Each row of this table is followed by its label. One hidden rule gives the labels. It looks at one to three of the table's principal directions, none of them among the few with the most spread.
[ 12.   6.  -5. -81.  60.   2.  59.  77.  95.  46. -53.  42.  34.  45. -16.
 -23. -98. -30. 127.  60.  97.  99.  16.   8.  38.  38.  25. -71.  10. -81.
 -21.  20.] 3
[  6.  14. -59.  64.  21.  29. -66. -75. -59.  47.   2. -73. -20.   9.  13.
   2.  39.  45. -44.  39. -16. -52.  26. -25.   1.  19.  19.  -5. -44.  94.
  18. -27.] 0
[-20. -22.  16. -62.  35. -22.  57.  44.  77. -35. -22.  43.  29.  22.   8.
  16. -37. -13.  54. -13.  25.  64.  29.  40.  16.   3. -25. -28.  26. -92.
 -28.  42.] 2
[-17.  -7.  11.   9. -50. -19.   6.  -4. -32. -34.  -7. -28.  -8.   8.  37.
  14.   7.   6. -53. -60. -55.  -8.  -7.  -2. -23.   3. -43.  47. -13.  -5.
  -6.  29.] 2
[ -8.  -1.   6.  15. -28. -28.  23.   4. -22. -10.   7. -23.  -8.   9.  26.
  -1.  14.   8. -35. -16. -19. -16. -10.  -8. -34.   0.  -8.  32. -18.   4.
 -10.  11.] 2
[ 10. -14.  32. -41. -15.  -8.  21.  55.  34. -11. -23.  52.  16.  -1. -16.
  -7. -44. -45.  59. -15.  19.  37. -19.  -2.  17.  -6.  -5. -34.  25. -60.
  -8.  12.] 3
[-16. -47.  99. -32. -40. -31.  66.  28.  38. -63.  31.  55.  11. -59. -19.
  13.   9. -31.   1. -16. -10.  23. -19.  -6. -38. -51.  -4.  -5.  38. -53.
 -30.  18.] 3
[-16. -20.  12.  23.  -1. -71.  74.   2.  -3. -69.  25. -45.   3.  -2.  57.
  46.  74.  40. -77. -27. -39. -31.  46.  21. -80. -29. -46.  43. -39. -19.
 -49.  66.] 2
[   5.   14.  -34.  -31.  -15.   75. -100.   16.   -9.   41.  -54.   40.   17.
   33.  -45.  -33.  -83.  -36.   75.  -26.   13.   46.  -41.   -6.   94.   40.
   -1.  -58.   33.  -10.   39.  -29.] 2
[ 22.  22. -49.  14.  -2. -32.  37.  40. -22.  40. -52. -84.  12.  66.  50.
  -5. -18.  26.   8.  27.  19.  13.  25. -32. -44.  43. -13.  -6. -86.   7.
 -36.  57.] 3
[  0. -12.   9.  17. -12.  -2. -28. -19. -16. -18.  15.  23. -14. -22.  -2.
   9.  22. -15. -16. -25. -26. -35.  -8.   5.  12. -22.  -3.   1.  22.   4.
  17. -22.] 2
[-32. -28.  50. -10. -40.  -7.  18. -18.   1. -30.  15.  13.  -4. -21.   4.
   0.  -6.  -7. -28. -26. -32.  11. -20.  -7. -13. -11.  -6.  24.  25.  -9.
  -2.  -5.] 0
[ -1.  21.  -1. -33.  44.   5.  56.  31.  47.  38.   6.  -3.  -4.  10.   2.
  -8. -28.  10.  48.  62.  61.  49.  14.   8.  -1.  23.  24.  -8. -11. -22.
 -12.   4.] 1
[  73.   38.  -98.   22.   77.   45.  -72.    0.   -6.  123.  -73.  -39.    9.
   45.  -22.  -25.  -45.   -5.  104.  104.   79.   -2.   39.  -44.   56.   49.
   53. -105.  -54.   57.   21.  -24.] 3
[-31. -17.  45. -46. -23.  12.  34.  25.  31. -27.   1.  18.  15.  -8.  -7.
   5. -30.  -4.  14. -16.  -2.  63. -11.   6.  -2.   4. -20.  -4.  18. -46.
 -20.  28.] 1
[ 17.  11.  -3.  41.   4.  13. -23. -64. -27.  41.  21. -28.  -9. -25. -29.
 -31.  20.  16. -35.  54.   6. -44. -13. -35. -19.  -5.  60.  27.  -6.  93.
  19. -54.] 1
[ -2.  -1.  46. -38.   8. -35.  91.  62.  52. -29.  30.  33.   8. -18.  -4.
   5.   6.  -8.  21.  15.  36.  33.  -2.  20. -37. -23.   1.  10.   8. -60.
 -33.  28.] 3
[-22.  -2.  17. -39. -32.  29.  -6.  25.   9.  25. -24.  23.   5.  22. -13.
 -31. -72. -23.  48.  -5.  15.  60. -42. -16.  32.  33.   8. -19.  21. -29.
   8. -13.] 1
[-12. -12.   9.  48. -54. -23. -26. -42. -60. -43.  25. -18. -15. -16.  17.
   8.  52.  10. -92. -60. -71. -66. -20.  -5. -32. -26. -21.  58.   1.  38.
   9.  -9.] 2
[-12.   0. -25.  -4.  29.  25. -26. -17.   6. -10.  -4.  -9.   7.   6.   1.
  22.  11.  22.  -2.  -6.  -7.  11.  31.  24.  23.   7. -23. -17.  -1.  -3.
   0.  15.] 1
[ 15.  10. -30.  14.   8.  20. -36.  -2. -19.  29. -17. -16.  -4.  11.  -1.
  -1.  -4.   1.  18.  15.   8.  -6.   6. -14.  18.  14.   3. -31. -19.  18.
   9.  -5.] 3
[  4.  26. -78.  36. -25.  27. -90. -21. -72.  29. -43. -48.   4.  61.  12.
 -18. -12.  17. -24. -40. -31. -26. -15. -11.  28.  40. -20.   4. -30.  45.
  23.  -5.] 2
[  43.   13.  -45.   40.   15.   41. -109.  -32.  -41.   47.  -16.   20.  -27.
  -16.  -20.   -2.    5.  -34.   31.    5.   -5.  -60.   -4.  -15.   69.   -3.
   19.  -48.   13.   47.   57.  -59.] 3
[-20. -21.  23. -11.   0. -39.  56.  10.  22. -45.  10.  -4.   9.   0.  25.
  22.  20.  13. -24. -17. -14.   8.  22.  17. -37. -15. -25.  18.  -4. -35.
 -31.  39.] 1
[ -6.  -9.  28. -83.  33.  14.  40.  74.  87.   3. -19.  82.  27.   8. -34.
 -10. -72. -42. 114.  20.  67.  89.  -6.  25.  46.   7.   8. -67.  45. -97.
 -12.  10.] 2
[  -3.  -21.   39.   56.    2.  -77.   70.  -37.  -16.  -59.   73.  -29.  -38.
  -58.   51.   48.  114.   27. -103.   -2.  -46.  -88.   36.   12.  -87.  -61.
   -9.   69.  -20.   23.  -20.   11.] 3
[  8.   3.  26. -37.   9.  17.  19.  41.  38.  28.   2.  49.   6. -11. -38.
 -25. -42. -31.  72.  42.  55.  42. -27. -10.  21.   1.  37. -41.  25. -29.
   1. -22.] 2
[  9.  -2.   0.  35. -16. -24.  13. -21. -30.   8.   5. -41.  -4.  -2.  12.
  -7.  25.  15. -39.  18. -11. -35.   0. -30. -44.  -6.  16.  20. -30.  44.
 -10.  -1.] 2
[ 12.  10. -18.   9.  30.   8. -22. -16.   4.  15.   8.  15. -13.  -7.  -7.
   0.   7.  -6.  10.  12.  10. -22.   6.  13.  25.  -4.  16.  -3.  14.  12.
  23. -29.] 2
[  6.   3.   0.  -2.  17. -12.   0.   2.  14. -25.  15.  33.  -6. -14.  -2.
  13.  18. -11.  -6. -25.  -6. -20.   5.  32.  12. -21.  -9.  18.  25. -18.
  12.  -7.] 3
[-46. -28.  46. -14. -70.  11. -22. -21. -19. -52.   7.  27.  -4. -14.   2.
   2. -14. -15. -43. -84. -67.  12. -40.   7.  12.  -7. -35.  38.  45. -20.
  13.  -4.] 2
[  0. -10.   8. -16.  46. -32.  72.  38.  46.  -9.  14.   0.   9.  -1.  15.
  23.  22.  13.  31.  49.  44.  19.  41.  13. -31. -13.   3. -37. -21. -43.
 -40.  35.] 2
[ -2. -22.  59. -19.  -9.   0.  32.   4.  30. -15.  23.  33.   8. -45. -32.
  -3.   0. -16.  13.  23.  13.  19. -11. -13. -15. -28.  21. -14.  24. -10.
 -13.  -6.] 2
[-38. -25.  59. -54.  28. -31. 101.  44.  80. -58.  43.  47.  12. -25.   3.
  26.  13.   4.  18.   7.  28.  52.  20.  46. -27. -28. -13.  -1.  30. -88.
 -41.  36.] 1
[  6.  27. -41.  29.  -6.   1.  -2.  -2. -40.  41.  -8. -65.  -2.  35.  16.
 -19.   6.  34. -22.  31.  11. -10.  -3. -26. -30.  29.  13.  12. -55.  46.
  -9.   6.] 1
[  1.   9. -22.  -6.  11.  46. -55. -19.  -3.  44. -19.  14.   1.  13. -29.
 -26. -40. -10.  38.  20.  19.  15. -18. -11.  51.  24.  27. -30.  18.  22.
  29. -41.] 0
[-21. -22.  22.  25. -24. -52.  28. -37. -17. -73.  23. -20.  -9. -16.  45.
  36.  57.  19. -95. -67. -73. -48.  21.  24. -46. -31. -45.  76.   1.   1.
 -11.  28.] 2
[-48. -41.  20. -27. -43.  25. -56. -26.  -2. -50. -28.  41.  14.  10.  -1.
   8. -37. -22.  -5. -91. -62.  28. -19.  18.  53.   5. -46. -10.  57. -40.
  17.   1.] 1
[ 29.  16. -36. -24.  46.  30. -30.  35.  28.  52. -35.  29.   6.  21. -21.
 -10. -46. -27.  95.  38.  57.  29.   9.   1.  59.  22.  19. -75.   4. -24.
  15. -13.] 3
[ 21.  36. -60.  40.   3.  48. -94. -27. -58.  58.  -4. -15. -29.  12. -10.
 -17.   1.  -1.   4.   6.  -1. -42. -21. -11.  49.  22.  18. -10.  -9.  58.
  50. -52.] 2
[-29. -14. -14. -30. -45.  34. -53.  10. -14. -13. -58.   4.  37.  51.  -9.
 -16. -64.  -8.  19. -63. -29.  54. -25.  -5.  40.  36. -39. -28.  13. -28.
  -1.  24.] 1
[ -7.   0.  43. -47.  39.  -3.  72.  43.  70.  -3.  36.  46.  -3. -31. -18.
   5.  -7.  -9.  50.  47.  57.  47.   6.  24.  -3. -15.  22. -15.  24. -52.
 -16.   1.] 1
[ 15.  10. -26.  -1.  -9.  16. -29.  10. -14.  42. -42. -13.   6.  32.  -2.
 -22. -45. -13.  36.   9.  13.  14. -12. -26.  23.  31.   9. -26. -14.  10.
   9.  -6.] 3
[  9.   2. -11.  -7.  -8. -10.  -4.  16.  -1.   7. -29.   4.   3.  23.  12.
  -5. -27. -17.  18. -18.  -2.   4.  -3.  -3.  13.  13.  -9.  -3.  -2. -16.
   4.   6.] 3
[-18.   4.  13.  27. -22. -38.  35. -17. -25. -42.  44. -25. -28. -16.  41.
  22.  57.  24. -86. -40. -45. -44.   2.  22. -47. -20. -26.  83. -10.   9.
  -3.  11.] 2
[ 29.  27. -59.   3.  68.  44. -62.  -7.  10.  45. -11.  17. -10.   5. -20.
   6.  -5.  -6.  55.  32.  38.  -9.  26.  22.  68.  12.  14. -50.   7.  11.
  34. -30.] 2
[ -8.  -5. -12.   4.  13.   9. -29. -12.  -3. -16.   6.  16. -13.  -5.  11.
  22.  15.  -4.  -2. -27. -19. -14.  13.  24.  30.  -6. -22.  -9.  17. -15.
  16.  -5.] 2
[ 15.  -3.  37.  60.  -3. -34.  41. -53. -27.   8.  66. -36. -26. -60.  -5.
  -6.  78.  26. -74.  66.  -2. -72.  -1. -38. -80. -42.  59.  48. -23.  86.
  -8. -37.] 2
[  0. -12.  27. -23.  25.  -3.  33.   4.  42.   6.   4.  21.   3. -18. -10.
   2. -14. -10.  33.  35.  27.  25.  13.  -1.   2.  -6.  20. -20.  14. -17.
  -7.  -4.] 2
[-27. -13. -11. -31.   2.   6.  -3.   8.  19. -22. -35.   0.  18.  34.  22.
  16. -32.   4.  14. -41. -18.  44.  20.  23.  25.  23. -44. -13.   6. -47.
 -10.  37.] 1
[ 35.   7. -13.  67. -46. -43. -14. -17. -72. -15.   4. -50. -13.  -8.  26.
   6.  59.   6. -80. -32. -52. -88.  -6. -29. -55. -23. -13.  51. -43.  59.
   0.   8.] 3
[ -2.  -5.  11.  16.   4. -10.   9. -21.  -5. -37.  28. -11.  -3. -30.   4.
  27.  52.  19. -49. -13. -26. -27.  21.  15. -25. -27. -18.  26.  -4.  13.
  -8.  15.] 1
[-15.  -9.  42.   4. -32.  -5.  27. -12.  -9. -22.  29. -10.  -2. -30.  -6.
  -1.  21.  11. -43.  -2. -18.   0. -16. -13. -38. -16.   2.  34.   0.  16.
 -13.   4.] 1
[  14.   13.    8.  -72.    5.   38.    2.   67.   54.   51.  -50.   56.   25.
   27.  -44.  -43. -110.  -50.  122.   28.   70.   91.  -34.  -12.   58.   37.
   28.  -60.   29.  -53.    7.  -10.] 2
[ -3.   3.  14.  16.  -5.  -1.  18. -11. -11.   5.  28. -23. -11. -21.   1.
   1.  27.  19. -27.  27.   2. -10.   0. -13. -31.  -8.  14.  15. -17.  26.
  -9.  -2.] 1
[ 28.  23. -67.   1.  72.  37. -41.  -8.  18.  52. -34. -18.  28.  31. -31.
 -10. -15.  20.  53.  63.  54.  14.  38.   1.  35.  25.  26. -61. -22.  28.
   2.  -4.] 1
[  1.  -8.  -9.  21.  10. -28.  18. -18.  -7.  -1.  -4. -32.  -4.   8.  28.
  11.  20.  15. -23.  11. -10. -23.  25.  -7. -26.  -1.   0.   9. -24.  15.
 -11.  11.] 2
[ 45.  26. -24.  -3.  51.   2.  13.  39.  25.  57.  -3.  14.  -7.   0. -17.
 -11. -11. -17.  72.  72.  71.   0.  11.  -9.  15.   3.  42. -47. -15.  -2.
   5. -18.] 3
[ 50.  28. -72.  69.  21. -16. -31. -18. -57.  57. -19. -73.  -9.  28.  19.
  -7.  36.  24. -17.  49.  12. -69.  24. -38. -27.  12.  25. -14. -71.  77.
   1.  -6.] 2
[-17.   5. -23. -17.  -8.  10. -15.  16.  -4. -14. -24.  -7.   7.  33.  21.
  11. -19.   6.   2. -44. -18.  26.   5.  21.  21.  23. -43.   2.  -4. -32.
  -2.  30.] 2
[ -7.  16.  -8.   0. -19.  19. -25.  -1. -19.  17.   4.   7. -13.   9.  -4.
 -19. -19.  -6.  -1. -15.  -4.   1. -32.   0.  20.  15.   6.  20.  12.   9.
  23. -26.] 1
[  6.   6. -16.   5.  33.  12. -11. -15.  11.  15.   3.   0.   5.  -1. -15.
  -3.   6.   9.  11.  30.  20.  -4.  13.   4.  10.   0.  19. -15.   1.  17.
   4. -13.] 1
[ -6.  -2.  18.  31. -19.  15. -17. -43. -30.  12.  36. -14. -10. -31. -26.
 -19.  28.  15. -39.  30.  -6. -29. -25. -28. -23. -14.  39.  16.   1.  62.
   8. -39.] 0
[ -4.  13.  -6.  34. -19.  -1.  -4. -22. -41.   9.  25. -38. -18.  -5.  11.
  -5.  31.  25. -49.   7. -16. -31. -12. -15. -29.   1.   9.  35. -24.  44.
   3. -12.] 1
[  0.  24. -36.  -1.  18.  14.  -1.  -1.  -5.  36. -17. -42.  -3.  32.  17.
  -7. -18.  24.   6.  23.  17.  19.  13.  -3.   3.  35.   1.   6. -31.  16.
  -1.   9.] 1
[-34.  -8.  18.   4.  37. -50.  82.  -9.  28. -65.  62. -15. -24. -24.  55.
  56.  78.  43. -67. -14. -22. -21.  52.  60. -50. -31. -37.  61.  -7. -34.
 -27.  37.] 0
[-34.  -5. -15. -68.  36.  30.  -3.  21.  61.   0. -42.  36.  25.  45.  -1.
   0. -75.  -7.  69. -18.  24.  85.  16.  41.  66.  40. -23. -35.  35. -72.
   2.  17.] 0
[-10. -21.   9.  30.   1. -87.  79.  -2.  -4. -72.  24. -46.  -4.  -1.  70.
  52.  80.  35. -85. -34. -47. -47.  53.  24. -83. -33. -49.  56. -39. -19.
 -45.  65.] 3
[  0.  -4. -23.  15.  -3.  11. -40. -24. -20.   1. -18. -12.  10.  15.  -5.
  -3.   0.   7. -10. -13. -16. -12.   3.  -5.  13.   6.  -5. -11.  -3.  20.
   6.  -4.] 1
[ -5.  -4. -15.  19.  16. -25.  32. -10.  -4. -16.   3. -50.  14.  12.  22.
  18.  38.  41. -37.  15.  -5.  -9.  37.   1. -47.  -2. -13.   8. -41.  14.
 -35.  39.] 1
[ 14.   5. -21. -34.  34.  26. -18.  37.  34.   8. -29.  29.  19.  14. -19.
   9. -30. -17.  68.   4.  32.  39.  18.  19.  46.  10. -14. -58.   9. -42.
  -1.  18.] 3
[-12. -15.  26.   2. -51. -15. -15. -10. -20. -38.  -2.  25.  -8.  -7.  10.
   0.  -5. -25. -35. -72. -52. -20. -30.   5.   5. -13. -24.  42.  32. -11.
  17.  -8.] 3
[  0.   2. -26. -40.  30.  43. -41.   6.  34.  16. -47.  24.  23.  25. -20.
  -1. -58. -14.  63.  -6.  18.  53.  16.  17.  67.  29. -13. -47.  22. -28.
  13.   6.] 1
Which label does each new row get?
[-28.  -8.   2.  27.  18. -37.  46. -33.  -6. -43.  45. -44. -15. -12.  44.
  38.  74.  51. -79.  -4. -30. -32.  41.  27. -54. -19. -23.  51. -24.  10.
 -24.  27.] -> 0
[ -22.   -7.   13.   67.   10.  -43.   42.  -73.  -34.  -34.   78.  -63.  -34.
  -41.   40.   32.  113.   63. -124.   20.  -42.  -80.   33.    7.  -84.  -37.
    7.   78.  -32.   66.  -15.   -4.] -> 0
[ -5.  -2.  41.  17.   4. -14.  50. -22.   3.  -4.  55. -17. -22. -49.   1.
   9.  46.  21. -40.  43.   5. -18.   5. -10. -50. -26.  26.  34.  -9.  30.
 -12. -10.] -> 1
[ -7. -16.  38.   3.   5. -28.  42. -17.  18. -39.  35.   8.  -5. -37.   5.
  19.  39.   7. -39.  -3. -15. -18.  14.  14. -34. -33.  -2.  34.  12.  -2.
 -12.   6.] -> 2
[ 24.  18. -40.  54. -25.  14. -71. -32. -68.  22.  -7. -33. -10.   7.  -6.
 -14.  24.   6. -38. -13. -28. -59. -19. -25.   2.   2.   7.  12. -22.  68.
  25. -26.] -> 3
[-20. -14.  25.  11. -77.  12. -53. -30. -47. -42.   1.  15.  -2. -13.  -8.
  -7.   0. -16. -57. -87. -72. -21. -48.  -5.   9. -11. -29.  45.  33.  14.
  23. -14.] -> 2
[ 18.  32. -73.  44.   1.  14. -67. -19. -60.  43. -21. -42. -18.  41.  21.
 -10.   5.  13. -15.  -8. -12. -45.  -3.  -8.  21.  30.  -1.   5. -32.  47.
  29. -20.] -> 2
[-10.  -5.  27.  32. -14.  37. -24. -47. -31.  29.  50. -13. -22. -50. -33.
 -15.  33.  16. -24.  58.   5. -20. -25. -38. -14. -14.  51. -13.  -1.  67.
  11. -51.] -> 0
[-25.  -2. -22.  15. -18.  14. -34. -34. -32.  -6. -11. -33.  -1.  23.  19.
   2.   1.  24. -39. -32. -38.  -5.   1.   2.   6.  20. -22.  20.  -9.  21.
   6.   4.] -> 0
[ 23. -12.   0.  16. -19.   2. -37.  -6. -20.   1. -20.   8.  12.  -8. -20.
  -7.  -1. -21.   7.  -8. -11. -22. -10. -25.   6. -12.   6. -27.   2.  20.
   6.  -8.] -> 3
[ -10.  -21.   11.    4.  -44.  -44.    2.   18.  -18.  -83.   -7.   16.    6.
    4.   35.   34.   28.  -14.  -49. -108.  -70.  -28.    1.   31.  -13.  -27.
  -73.   36.   12.  -49.   -9.   45.] -> 3
[ 10.  -3. -31.  50. -49. -43. -13. -25. -65. -18. -38. -75.   7.  39.  50.
   5.  21.  21. -78. -53. -66. -50.   9. -27. -48.  10. -38.  49. -52.  41.
 -13.  37.] -> 3
[  6.  10. -34.  25.  35.   4.   2. -46.  -8.  43. -14. -67.   5.  20.  10.
  -8.   5.  42. -17.  61.  15.  -6.  35. -23. -21.  25.  27.   2. -43.  62.
  -9.  -1.] -> 1
[ -1. -13.  10. -53.  45. -22.  42.  46.  73. -33. -14.  58.  13.   5.   9.
  27. -23. -27.  59. -20.  23.  39.  32.  50.  31.  -9. -28. -25.  34. -91.
 -10.  29.] -> 3
[ -4.   5.   4.  29. -11.  15.   1. -33. -30.  43.  21. -44.  -9. -10. -12.
 -27.  12.  27. -22.  63.  15.  -9. -16. -45. -33.   9.  49.   1. -28.  66.
  -5. -28.] -> 0
[-23.  -2. -28.  15.  -5.  26. -33. -42. -27.  25. -19. -49.  11.  31.   4.
 -14. -13.  34. -20.  14. -11.  12.   4. -21.   1.  33.   6.  -6. -22.  42.
  -3.  -3.] -> 0
[ -43.   -9.   25.   17.  -47.  -32.   36.  -28.  -30.  -56.   31.  -40.  -14.
   -3.   46.   18.   39.   35. -103.  -60.  -67.  -18.   -5.   15.  -53.   -7.
  -41.   93.   -9.    7.  -14.   26.] -> 1
[-27. -22.  50. -22. -19.   4.  22.   0.  20. -51.  30.  28.  10. -35. -19.
  12.  15.   2. -22. -24. -18.  22.  -9.  17. -13. -26. -16.  13.  30. -25.
 -14.  13.] -> 1
[-11.  -1.  17. -45.   7.  20.  14.  41.  37.  -3.  -3.  39.   4.  -2. -11.
   4. -33. -18.  51.  -3.  24.  52.  -7.  18.  30.   7. -10. -28.  22. -54.
  -2.  10.] -> 2
[ 10.  19. -30. -19.  11.   9. -16.  31.  10.   9. -22.  20.  14.  31. -13.
 -14. -29. -11.  34. -14.  21.  17. -10.  18.  29.  16.  -5.  -9.   8. -23.
   8.   1.] -> 2
[ 17.  -4.  15. -23.  14.   0.  11.  38.  32.  -7.   1.  46.  12. -16. -27.
   0.  -9. -27.  47.   9.  30.  15.  -3.   9.  13. -18.   7. -36.  20. -35.
  -4.   2.] -> 3
[-21.  -1.  22.   4.  -8.  18. -10. -41.  -6. -14.  31.   4. -21. -32.  -1.
   7.  15.   9. -40. -14. -28.  -9.  -7.  11.   6.  -8.  -1.  41.  23.  21.
  19. -23.] -> 1
[ -7.   6.  -5.  27.  13. -15.  22. -36. -13. -14.  28. -49.  -9. -13.  21.
  18.  51.  43. -64.  12. -19. -27.  29.   7. -42.  -8.  -6.  46. -28.  38.
 -13.  15.] -> 1
[ -4.  10.  -9. -35.  37.  43. -13.   6.  37.  27.  -9.  21.  13.   5. -32.
 -10. -37.   0.  55.  34.  42.  49.   6.  11.  41.  20.  16. -38.  17. -13.
   6. -10.] -> 1
[ -8.  -2.  -8. -31. -28.  18. -23.  39.   1.  -1. -42.  17.  22.  37.  -8.
 -14. -53. -20.  40. -36.   0.  45. -23.  -2.  30.  25. -23. -30.   8. -40.
  -2.  19.] -> 2
[ -32.  -16.   84.   33.  -22.  -95.  127.  -16.    0.  -61.   98.  -75.  -36.
  -59.   70.   39.  108.   63. -127.   32.  -30.  -35.   29.   -5. -127.  -47.
   -4.  119.  -54.   18.  -64.   48.] -> 1
[ 17.   2.   3.  42. -55. -39.   6.  -9. -55. -15.  -4. -45.  -6.   1.  27.
  -1.  30.   5. -67. -34. -47. -51. -13. -30. -54. -10. -15.  53. -35.  38.
  -8.  16.] -> 3
[-11. -11.  46. -38. -17.  20.   1.  29.  28. -24.  19.  69.   1. -34. -34.
  -2. -19. -35.  32. -22.   7.  31. -32.  16.  28. -19.  -2. -14.  51. -45.
   9. -13.] -> 3
[ 36.  18. -36. -42.  20.  46. -51.  53.  25.  68. -70.  43.  13.  39. -29.
 -28. -96. -54. 127.  20.  57.  54. -14. -14.  86.  42.  15. -88.  14. -36.
  26. -16.] -> 3
[-16.  -9.  30.  10. -26.  -5.  26. -11. -15. -11.  24. -28.  -9. -22.  10.
   7.  23.  19. -38.   8. -17.   1.  -4. -17. -39.  -8.  -1.  21. -17.  17.
 -16.  11.] -> 1
[-15. -22.  41. -13. -26. -25.  31.   0.  13. -47.   9.  17.   9. -16.   3.
   8.   6.  -7. -27. -36. -28.   4.  -7.   8. -22. -21. -17.  29.  20. -22.
 -13.  16.] -> 2
[-17. -10.  21.   0. -62. -23. -11.   9. -24. -44.   5.  36.   1.   7.   2.
 -15.  -6. -26. -35. -82. -46. -21. -52.  10.  -1. -14. -20.  47.  37. -22.
  13. -12.] -> 2
